Rows swapped in pairs by one turn or mirror: which row each one swaps with:
The rows were stretched afterwards, more along some directions than others.
z117: -7.5; 11.4; 18.5; 5.9; 0.4; 7.0; -7.3; 7.3; 14.9; 7.5; -16.3; -5.5; 15.8; 0.4; -2.9; 5.2; -9.6; -14.4; -31.7; 0.7; 5.8; -5.8
z563: -17.3; -5.9; -4.8; -15.8; -1.1; -8.9; 4.9; -25.9; -7.8; 27.5; 8.9; 9.1; 5.3; -7.5; -21.3; 9.5; 13.2; -5.7; 2.4; -13.6; -16.1; -10.6
z705: -12.1; 35.3; -24.5; -19.5; 17.3; 6.3; 5.9; 15.4; 0.5; -7.1; 20.8; 3.3; -10.7; -11.8; -6.5; 29.6; -14.6; -0.1; 12.2; -11.1; 22.9; 5.0
z857: 21.7; 12.0; 7.2; 1.5; -12.6; 20.4; 43.3; 29.5; 6.5; -16.9; -25.4; -10.6; -10.0; -14.8; -1.9; 23.6; -2.3; -11.8; -14.8; -22.1; 7.0; 6.6
z343: 6.9; 31.4; -11.1; -9.6; -10.5; 5.4; -2.0; -5.5; 3.4; -3.1; 5.6; -3.8; 3.7; -0.9; -5.7; 14.9; 0.3; 17.8; 8.4; -6.9; 2.8; 23.6
z299: -11.0; 0.4; 9.1; 6.6; 3.5; 9.4; -6.5; 3.4; 15.7; -3.7; -5.8; -15.2; 24.1; 2.8; 21.7; 13.5; 12.1; -14.9; -31.6; 14.0; -5.9; -5.4
z926: 20.1; 10.8; 15.1; -7.9; -26.9; 16.2; 31.3; 24.3; -0.1; -16.0; 0.8; -14.4; -9.7; -11.4; 4.2; 25.1; 7.7; -20.7; 0.5; -19.1; 16.5; 3.5
z188: 7.5; -0.2; 13.3; 0.6; -14.2; 10.9; 32.0; 28.1; 3.1; -18.2; -2.4; -6.9; -12.9; -16.1; -15.3; 24.3; 1.3; -12.6; -26.2; -23.0; 15.6; 9.5
z408: 12.9; -15.6; 9.6; 4.2; -9.0; 10.4; 8.8; -2.3; 15.7; 5.4; -22.2; -1.7; -3.4; 1.6; 1.1; 7.8; 3.4; -8.0; -10.8; -7.4; -7.9; -11.9
z938: 10.5; 9.9; -5.5; -5.8; 0.6; 3.8; 9.6; -3.5; 1.2; 29.4; 7.9; 3.4; -8.1; -16.6; -9.3; -8.4; -10.1; 30.8; 1.3; 1.4; -6.2; 24.2
z375: -20.9; 0.6; -3.3; -10.9; 1.7; -4.7; -12.3; -28.1; 0.7; 22.3; 31.2; 8.8; 12.8; -4.3; -6.8; 0.3; 5.9; -8.1; 6.8; -10.0; -0.4; -9.9
z894: 12.0; -22.2; 9.7; 2.7; -5.1; 1.2; 18.3; -6.1; 0.7; -4.5; -32.9; -17.5; -24.2; -3.4; -4.9; 8.5; 3.0; -17.9; -15.3; -6.0; 0.1; -24.0
z908: 9.2; -12.0; -1.1; 10.4; -4.2; 4.0; 15.5; -4.9; 8.4; 0.0; -19.2; -11.3; -11.6; 0.8; 5.1; 11.4; 0.8; -23.3; -13.1; -12.7; -6.5; -13.0
z494: -3.1; -2.9; 20.4; -14.4; 21.3; -3.3; 4.1; 15.3; 0.5; 17.1; 11.4; 5.6; -24.5; -1.7; -23.7; -14.9; -13.9; 13.5; 11.7; 15.4; 19.5; 7.7
z396: 4.8; -1.1; -19.4; -3.4; 19.2; -8.9; 6.0; -15.2; 3.7; 14.2; -28.9; 10.0; -15.9; 2.2; 8.8; -12.0; -19.7; 16.9; 21.1; 3.0; -22.8; -26.1
z985: -5.8; 29.2; 21.8; -3.9; 6.3; 21.7; 20.5; 47.8; 16.4; -27.3; -11.8; -3.3; 10.4; -8.6; -2.4; 24.3; 2.6; -13.8; -36.4; -2.8; 22.9; -0.2
z867: -14.6; 5.4; 2.6; 6.9; -5.3; 10.9; -4.9; 1.6; 19.5; 1.0; -11.4; -14.1; 15.7; 3.7; 16.4; 21.7; 3.2; -8.9; -30.8; 5.6; -10.8; -3.0
z643: -15.0; 19.8; 17.2; -0.5; 9.6; 12.5; 21.8; 46.5; 7.9; -30.7; -13.9; -8.7; 1.8; -5.4; -3.8; 26.3; -3.1; -20.2; -29.9; -2.2; 27.1; -1.1
z477: -4.2; -10.1; 8.4; -8.5; 18.7; -2.9; -8.5; -7.6; 4.3; 44.1; 14.2; 10.8; -15.1; -1.5; -12.4; -22.4; -13.2; 22.1; 11.4; 9.6; -3.3; 13.7
z769: 10.0; -11.8; 16.2; 2.9; -5.3; 8.6; 10.9; 0.9; 12.7; 0.5; -22.7; -4.3; -4.9; -0.7; 3.3; 2.2; -3.4; -19.6; -22.0; -4.3; 0.2; -15.8
z479: -10.1; 23.3; -29.3; -9.9; 14.9; 9.3; 6.5; -30.5; 3.7; 50.1; 26.8; 25.4; 16.4; -18.5; -1.4; 14.0; 1.6; 5.9; 13.1; -28.9; -23.3; -0.6
z469: 3.9; 0.4; 9.0; -14.1; 20.3; 4.7; -9.4; -0.9; -3.4; 38.8; 6.1; 21.5; -21.3; -17.7; -30.6; -23.6; -27.8; 27.4; 2.2; 5.3; 11.7; 11.2
z512: 24.8; 19.7; 12.1; -1.2; -24.7; 21.8; 28.9; 26.6; 0.9; -20.0; 2.0; -11.1; -19.2; -21.3; -0.6; 29.9; 6.0; -14.6; -13.5; -22.7; 17.8; 10.0
z750: 1.1; 4.6; -24.4; -6.9; -3.1; -6.1; 11.4; -31.1; -2.4; 24.7; -9.7; 1.4; -15.9; -6.7; 25.3; 9.0; -8.4; 13.1; 33.9; -2.3; -32.4; -4.0
z405: -16.4; 9.7; -22.7; -9.4; 15.7; -5.3; -5.6; -37.0; 2.2; 28.3; 11.9; 11.0; 16.6; -8.8; -1.2; 7.2; 10.0; 0.1; 0.3; -11.2; -18.1; -9.2
z38: -0.6; 26.2; -6.4; -5.3; 16.5; 9.5; 5.7; -0.2; 2.9; -16.9; -24.5; 9.3; 8.7; -3.6; -9.8; 10.6; -4.8; -0.2; 8.5; -17.3; 2.1; -23.4
z453: -0.2; 31.6; 13.7; -2.1; 7.3; 25.1; 17.7; 50.6; 11.3; -35.2; -5.4; -12.9; 8.0; -12.3; 11.0; 29.9; 0.9; -16.4; -29.7; 6.2; 28.7; 1.9
z841: 11.6; 1.1; 6.5; -1.8; -19.1; 13.3; 4.7; -12.2; 7.7; 9.5; -14.0; 10.8; -16.1; -13.5; -3.3; 15.1; -5.6; -11.7; -4.0; -19.8; -1.8; -16.2
z280: 9.9; -21.0; 9.8; 4.6; -9.4; -1.5; 6.8; -7.6; 4.8; -7.4; -20.4; -14.8; -24.1; 3.0; 1.1; 9.0; 4.5; -18.5; -16.0; -8.1; -3.3; -15.2
z324: 4.7; 15.4; -32.3; 2.1; 9.5; 4.6; 18.1; -8.0; -6.7; 15.1; -7.3; 12.3; 4.2; -15.9; 20.6; 5.6; -17.0; 12.6; 23.4; -16.2; -32.4; -17.8
z493: -4.3; 10.4; -14.6; 6.4; -1.3; -3.9; 4.8; -14.4; 5.6; -7.1; 2.7; -21.9; 1.5; 9.8; 5.8; 13.5; -1.2; 15.4; 3.7; -4.9; -5.3; 23.5
z223: -3.4; -1.2; -15.7; 0.6; 18.7; -14.0; 0.4; -23.1; 3.3; -9.7; -37.9; -6.8; -3.7; 12.0; -8.8; -0.7; 0.6; 10.2; -6.4; 0.3; -16.0; -15.4
z31: 21.7; 22.9; 6.6; 2.3; -15.7; 26.3; 30.4; 34.1; 7.5; -14.8; 8.0; -5.2; -10.3; -19.9; -2.7; 29.8; 1.8; -17.1; -11.3; -21.5; 23.4; 10.6
z168: -3.6; -6.7; 6.8; -8.8; 31.5; -5.3; -12.3; 5.5; 3.2; 31.5; 9.8; 9.9; -23.2; -4.8; -26.3; -19.1; -19.6; 27.1; -0.9; 15.7; 4.9; 18.4
z344: -11.2; 26.7; -38.6; -17.5; 5.9; -3.2; 11.3; -9.0; -10.1; -0.4; 4.9; -0.8; -13.6; -2.1; 0.3; 19.2; -17.8; -5.5; 28.8; -18.7; 6.2; -5.6
z397: -8.5; 10.9; -16.2; -11.0; 13.9; 1.5; -3.2; -25.1; -3.2; 26.0; 20.3; 18.4; 9.7; -14.7; -23.1; -0.4; 9.8; 8.6; -0.7; -11.6; 3.3; -9.8
z394: 4.6; 18.4; -27.3; 4.2; 18.0; 7.6; 27.5; 4.5; -2.1; 13.3; -10.4; 3.7; -13.2; -16.3; 16.7; 10.2; -15.4; 14.2; 21.8; -10.2; -22.7; -12.2
z924: 3.0; 13.9; 6.6; -0.9; 15.9; -0.1; 2.5; -16.8; 7.8; -1.3; -14.6; 5.1; 0.2; 2.8; -13.0; -6.5; 3.2; 13.3; -0.5; -4.8; 4.5; -2.4
z119: 20.7; 22.0; 7.1; 4.2; -16.9; 29.1; 35.5; 36.3; 9.4; -19.6; -3.9; -9.8; -2.9; -23.1; 5.2; 30.4; -3.1; -14.6; -23.9; -16.7; 16.7; 4.4
z548: 6.9; 27.8; -37.6; 3.1; 11.8; 5.7; 13.4; -10.7; -1.0; 19.3; -7.0; 10.0; -2.1; -14.9; 27.7; 13.1; -15.5; 14.4; 30.3; -11.2; -39.7; -10.4
z942: -0.1; 4.8; -29.0; 6.9; 5.9; -2.6; 17.3; -26.7; -3.9; 24.3; -11.4; -6.0; -8.6; -8.1; 22.6; 7.6; -9.6; 9.5; 26.2; -0.6; -37.5; -17.0
z67: -27.4; -5.9; -15.1; -8.9; 16.1; -9.6; -5.2; -25.1; 3.2; 22.3; 9.3; 9.0; 7.1; 0.6; -16.7; 5.6; 5.8; -8.3; -4.7; -14.0; -10.0; -9.3
z200: -1.7; 36.2; 6.4; 8.7; -3.0; 18.3; 22.5; 43.8; 10.3; -24.6; -10.2; -13.6; 17.8; -12.1; 5.2; 32.0; -8.8; -16.9; -30.8; -11.7; 15.7; -0.5
z668: -15.0; 8.8; 9.8; 7.1; -10.2; 15.0; -10.1; 1.5; 14.8; 7.9; 9.0; -1.5; 24.6; -5.2; 10.7; 22.5; 12.3; -9.6; -24.4; 2.7; -1.1; -1.8
z594: -11.4; 20.5; -19.6; -24.1; 3.9; 2.3; 10.4; 6.5; -9.7; -2.5; -4.8; 5.9; -32.4; -10.3; -17.6; 32.0; -20.1; -8.0; 26.4; -13.2; 12.8; -20.2
z25: -9.3; 46.2; -27.9; -15.7; 3.3; 19.5; 12.7; 13.8; -0.3; -0.7; 20.5; 13.7; -8.0; -24.5; -11.7; 38.8; -11.4; -3.9; 14.1; -26.7; 17.8; 0.2
z738: -15.3; 23.9; -27.2; -18.3; 33.2; 4.7; 14.0; 11.8; 2.2; 13.3; 13.9; 14.3; -18.2; -7.9; -13.4; 20.6; -24.6; 0.6; 17.1; -20.7; 12.1; -1.4
z26: -3.4; -15.8; 14.3; -11.5; 22.9; -6.2; 4.3; 7.6; 3.5; 12.4; 9.5; 9.1; -19.9; -8.2; -21.0; -7.8; 2.4; 23.6; -1.8; 15.3; 11.2; 4.8
z27: -9.6; 30.7; -18.1; -10.5; 11.6; 10.3; 19.4; 9.0; -7.7; -8.6; 7.1; -2.3; -21.3; -26.3; -15.6; 23.7; -19.2; -5.9; 1.7; -17.2; 24.8; -7.0
z42: -11.0; 4.8; -5.1; -1.7; 0.6; -0.4; -4.4; -12.3; 0.5; 4.8; 0.4; -17.5; 8.7; 2.0; -17.3; 7.2; -4.0; 10.1; -9.3; -8.0; -1.2; 26.0

z924 is swapped with z493
z299 is swapped with z453
z119 is swapped with z769
z280 is swapped with z512
z117 is swapped with z200
z42 is swapped with z38
z841 is swapped with z188
z668 is swapped with z643
z985 is swapped with z867
z343 is swapped with z223
z942 is swapped with z494

